[[124 114 145 135 138 141 115 134 139 135 130 134 114 117]
 [124 114 146 137 137 141 116 134 139 135 131 133 114 117]
 [129 132 129 130 121 135 119 120 117 115 144 125 149 126]
 [119 132 122 127 131 113 149 109 127 128 119 116 129 127]
 [126 116 144 145 130 137 119 138 139 134 132 133 117 119]
 [114 125 118 126 121 128 135 115 123 123 137 138 149 128]]
Indices start at 0.
Which number is the entry in the bottom-right corner? 128
Which number is the entry in row 2 and column 0? 129
Which number is the entry in row 2 and column 2? 129
Which number is the minimum? 109
The entry at row 1, column 0: 124
The entry at row 0, column 2 -> 145
The entry at row 0, column 0 -> 124
The bottom entry of the column that holds the smallest entry: 115
The entry at row 0, column 1 is 114
The entry in the top-right corner: 117
Which number is the entry just right of the smallest entry? 127
Which number is the entry just left of the smallest entry? 149
Which number is the entry directly below the smallest entry? 138
The bottom-left entry is 114

data =
122  135  127  135  132  141
120  137  133  135  136  137
137  145  118  139  134  120
127  129  127  128  131  126
122  127  130  135  122  126
124  130  129  134  130  130
127  126  125  131  126  128
126  123  125  125  133  126
133  131  124  133  130  129
125  129  126  124  131  128
125  131  130  129  132  131
134  129  132  122  123  125
116  115  130  130  128  109
115  120  130  129  127  111
132  136  124  123  134  128
142  154  113  140  141  120
The entry directly above the smallest entry -> 125
The entry in the bottom-left corner is 142
The first entry, reading row by row -> 122
Give the bottom-right entry.
120
The bottom entry of the column that holds the largest entry: 154
The last entry in the row that holds the smallest entry -> 109
Give the second-last entry, reading row by row.
141
The second entry on the main diagonal -> 137
The 2nd entry on the diagonal from the top-right corner: 136
The third smallest entry is 113
Give the top-right entry.
141
The third entry on the diagonal from the top-right corner is 139
Give the entry directly above the largest entry.
136
The entry directly below the smallest entry -> 111
Give the entry just left of the smallest entry.
128
Give the first entry in the row that holds the smallest entry.
116
The entry directly below 116 -> 115
The 3rd-last entry, reading row by row: 140
